In the rows, zero is written as 128.
The rows below come in pairs that one turn or mirror swaps. Which row does each named row swap with?
kib: [132 135 139 122 117 151 127 138 173 133  93 113 121 151 130 118 125 132
 139 138 111 114]
mel: [ 93 167 133 115 113 151 112 159 138 140  87  96 133 121 173 118 149 129
 138 136 119 132]
vona: [108 155 142 130 107 137 165 112 143 128 117 128 122 151 174 157 146 130
 121 115 133 130]
viver: [103 138 132 112 134 131 106 109 133 117  72 113 125 147 158 107 163 124
 136 142 103 152]
kana: [ 69 137 141 124  96 160 134 134 124 105 114 101 117 135 145 125 153 124
 105 156  96 139]
bipi: [115 136 152 147 107 112 123 136 149 146 130 114 103 114 146 131 153 107
 119 161 140 131]
biges: [101 117 124 114 125 127 138 114 127 159 114 110  76 116 136 133 168 130
 119 136 130 107]
fosag: [109 144 134 126 135 135 114 110 163 137 113 100 145 156 167 154 145 110
 140 130 142 113]
zag: [107 146 147 136 133 145 102 129 180 124  89 111 115 129 163 120 144 136
 153 139 129 129]
sidil: [ 91 136 140 114  92 145 142 133 110 115 122 122 126 110 132 134 157 125
 103 147  92 132]
laf: [126 153 168 119 114 130 145 117 135 125 117 132 121 138 181 157 163 125
 123 130 131 154]
Vakit: [115 121 154  87 120 129 103 133 146 139 112 133 129  96 144 160 137 122
 139 145 109 135]
zelu: [103 138 147 141 128 147 106 126 181 109  83 111 112 137 162 126 151 127
 151 144 129 119]
nug: [ 76 124 127 121 121 142 104 139 158 148 119 107 116 106 120 139 154 120
 132 146 144 125]
runad: [ 84 133 144 113  99 150 123 126 113 103 128 117 131 123 160 145 139 144
 103 161 102 146]
bodor: [ 95 121 131 103 118 114  96 105 125 122 125 128 124 142 161 148 130  98
 117 150 130 119]
vizad: [ 91 121 122 106 117 109 100  97 126  99 105 121 121 136 165 160 137 113
 130 145 115 131]
taz: [110 161 136  95 143 122 119 107 128 125  70 113 121 145 156 117 144 123
 136 155  92 138]
zifo: [ 94 152 128 130 114 147 111 148 144 150  84  93 133 126 160 112 147 131
 154 124 107 130]
Tura: [104 146 150 120 144 130 133 112 131 107  68 121 106 138 159 109 162 126
 139 142 105 146]
Gufif: [127 155 157 121 104 138 149 106 143 127 104 124 125 132 183 135 164 124
 113 114 112 134]
sisat: [108 131 126  96 128 119 139  97 128 165 114 104  91 122 134 140 149 122
 106 149 122 112]
Vov: [101 124 135  88 113 124 119  97 122 125 120 112 116 137 165 172 130  99
 122 137 131 117]
zafar: [ 86 154 124 115 147 148 122 107 130 116  77 110 109 131 138 111 154 110
 139 156  91 139]
pil: [ 83 144 143 114  96 143 129 152 116 104 104  99 125 121 151 132 157 137
 105 153  95 140]
vani: [126 147 134 119 111 161 141 131 171 137 101 113 121 156 133 128 126 134
 138 131 110 120]
babi: [100 131 135 112 138 133 127  83 139 156 109 109  89 110 160 142 169 102
 113 142 135 118]
lirur: [115 152 118 118 125 156 148 100 134 109 112 103 112 136 142 132 105 136
 134 142 103 152]
lila: [111 139 126 130 126 153 149 109 139 118 113  75  99 129 133 146 113 128
 131 123 119 125]
piv: [113 119 136  87 122 130  93 135 148 153 121 129 130 106 136 147 138 123
 128 133 125 135]
kem: [121 151 153 136 108 119 154 115 147 133 120 117 109 130 171 155 163 127
 110 117 134 142]
fotan: [ 97 135 122 126 141 146 115 136 133 118 133 102 121 103 131 141 123 141
 143 160 112 125]
Lun: [ 98 151 137 126 135 132 105 111 133 113  70 114 119 140 154 114 163 108
 130 153  94 148]
Tel: [ 92 164 135  96 119 117 107 105 129 131 116 111 126 140 168 174 143 108
 112 140 128 119]
Zeru: [ 89 115 135 111 128 140 138 107 119 159 107 103  94 114 145 127 173 120
 101 141 137 127]
Kagu: [ 93 139 150 110  93 139 118 132 121 108 125 105 114 117 141 129 143 116
  94 158  90 145]
kibin: [100 132 130 117 162 144 104 136 132 134 133 113 131 116 141 137 136 132
 134 169 115 139]
tanat: [103 137  92 129 118 149 150  95 142 127 107  98 105 136 149 136 123 145
 124 129 121 128]
simut: [ 96 126 137 123 112 135 128  85 124 151 113 101  96  93 155 140 166 122
 109 135 135 125]
dupo: [125 142 139 117 110 161 143 129 177 146  95  99 132 148 126 132 133 122
 132 141 106 121]
bimit: [ 96 136 121 121 130 137 137 108 127 164 110 106  83 102 150 137 164 123
 109 131 129 112]
pitu: [111 118 146  90 114 132  90 134 143 142 131 133 124 109 141 159 141 126
 129 142 115 136]
Roza: [112 119 145 147 107 107 105 131 152 160 124 112 107 113 141 133 158 115
 135 146 126 129]
Panok: [ 87 155 135 131 117 139 131 104 123 105  64 113 118 132 148 112 155 115
 142 139 102 137]
Vini: [119 170 147 118 109 134 155 118 148 134 109 118 107 132 175 143 148 114
 114 100 120 134]
Nekim: [107 147 141 123 158 142 130 128 161 143 112 104 125 160 161 144 142 114
 135 138 139  98]
Demaz: [114 154 101 123 135 154 145 109 139 128 116 112 112 137 154 119 104 140
 134 129 117 130]
geg: [ 89 144 141 111 100 167 151 148 107 119 117 105 119 130 139 140 154 137
 108 156 106 132]
fuman: [125 143 133 125 118 150 130 131 184 134  96 120 125 160 132 126 130 125
 138 134 104 134]
luv: [103 117 137  86 113 139  93 139 149 149 124 126 114 102 148 157 138 132
 125 138 112 125]
lom: [ 98 131 142 103 125 122  98 106 126 104 110  97 125 128 158 165 131 102
 136 124 120 145]
duped: [ 80 127 122 123 126 148 112 134 156 147 120 110 116  99 127 141 158 126
 135 138 148 139]
ruvu: [111 174 120 128 127 146 141 109 141 120 124  99 104 133 140 140 116 145
 116 160 100 132]
lar: [103 157 154 130 115 127 147 110 145 132 119 132 104 124 186 153 164 126
 122 109 129 141]

Vakit pairs with dupo
nug pairs with zag
Zeru pairs with Tura
zifo pairs with Roza
Vov pairs with lirur
mel pairs with bipi
fosag pairs with fotan

The rows below come in pairs that one turn or mirror swaps. Which row does each named row swap with?
Keb: [134  90 126 131 127 110 142 117 154 150 114 107 118 129 123 127]
bimuv: [149 127 129 132 119 125 107 129 121  88 141 138 113 159  95 146]
kudam: [144 135 111 120 124 121 109 113 110 129 106 161 118 157 108 120]
tisi: [151 125 136 129 130 130 106 134 135  93 153 131 116 147  98 163]
raf: [167 139 113 163 145 134 141 110 132 126 132 138 139 139 112 119]
kese: [145 124 124 133 129 125 101 129 136  92 158 137 104 158 108 140]
mab: [144  86 130 140 141 113 135 142 130 154 113 111 125 111 116 144]
Doda: [136  96 126 132 129 138 140 140 134 148 121 114 129 111 130 159]
Koz: [151  86 125 133 138 120 143 131 131 150 125 111 127 107 126 147]
tos: [151 120 152 136 145 115  79 146 113 148 144 121 124 139 114 137]
nesep: [136 109 137 127 120 110  99 128 145 104 147 133 107 155  99 158]
fimo: [136 139 143 139 141 114  91 157 111 138 145 132 117 151 125 129]
Matuv: [136 148  97 125 133 121 125 120 124 123 112 154 128 146 111 112]
Buve: [164 138 120 156 147 124 142 119 150 106 121 137 134 133 117 122]
Pom: [141 147 110 116 131 117 127 130 111 152 119 153 117 158 122 124]
ririf: [140  74 123 131 136 121 133 147 134 138 128 111 119 112 112 136]
bikot: [131 140 109 127 118 108 113 124 117 140 105 159 129 148 107 124]
zem: [117 103 119 107 138 127 113 121 141 155 124 107 141 132 102 144]
Rer: [156 141 128 152 142 119 149 120 134 139 115 129 128 143  99 102]
Noni: [138 103 146 138 145 118  91 151 106 146 148 123 124 141 136 141]
Noli: [150 116 135 136 135 114  81 160 107 135 135 135 118 140 133 139]
lem: [121 118 133 101 137 140 109 113 134 150 136 104 134 146 115 148]
relu: [131 128 130 111 129 131  98 110 145 148 134 103 143 142 105 152]
Linir: [173 129 109 155 133 122 141 115 127 137 118 142 123 144 115 105]
vun: [148  92 125 132 134 131 143 117 145 158 135  97 121 128 117 141]
gedu: [141  88 138 122 130 144 141 131 131 146 128 108 110 117 129 126]
Zopi: [139 146 105 120 112 114 113 124 109 134 109 151 111 144 114 129]
figuz: [142  79 114 141 131 121 135 123 129 157 127 115 121 118 126 148]
dadi: [135 111 142 128 134 120  82 153 110 139 142 111 125 145 133 138]
mavut: [146 114 121 125 117 112 103 133 125  90 136 153 113 151 101 139]
Fuf: [170 132 121 160 134 134 126 121 138 121 108 152 149 134 110 125]
Nodan: [132 121 145 120 144 126  91 156 116 135 153 111 137 141 124 136]
toru: [147 127 130 127 119 118 112 125 134  93 148 142  94 145 115 151]
lovuk: [139 106 137 134 141 118  82 157 108 143 149 123 114 146 114 136]
Gen: [165 125 114 159 139 130 147 110 132 112 125 143 133 125 117 115]
ruko: [178 131 117 156 144 124 141 113 135 118 123 141 141 129 115 119]
Roze: [137 111 126 106 133 123 111 103 152 150 135 119 138 157 102 154]
nivon: [151 120 134 141 130 124 116 122 128  89 150 150 113 156 101 148]
Paz: [174 117 133 148 136 140 127 112 133 121 117 143 131 138 102  99]
firen: [145  83 128 143 142 128 136 124 127 153 127 111 135 108 120 138]
Kor: [112 129 128 109 129 129 115 116 146 147 135 110 143 141 110 152]
gufus: [165 131 118 154 150 129 132 132 141 108 131 136 137 135 113 101]

mavut pairs with Nodan
nivon pairs with Noni
Fuf pairs with Doda
Keb pairs with Rer

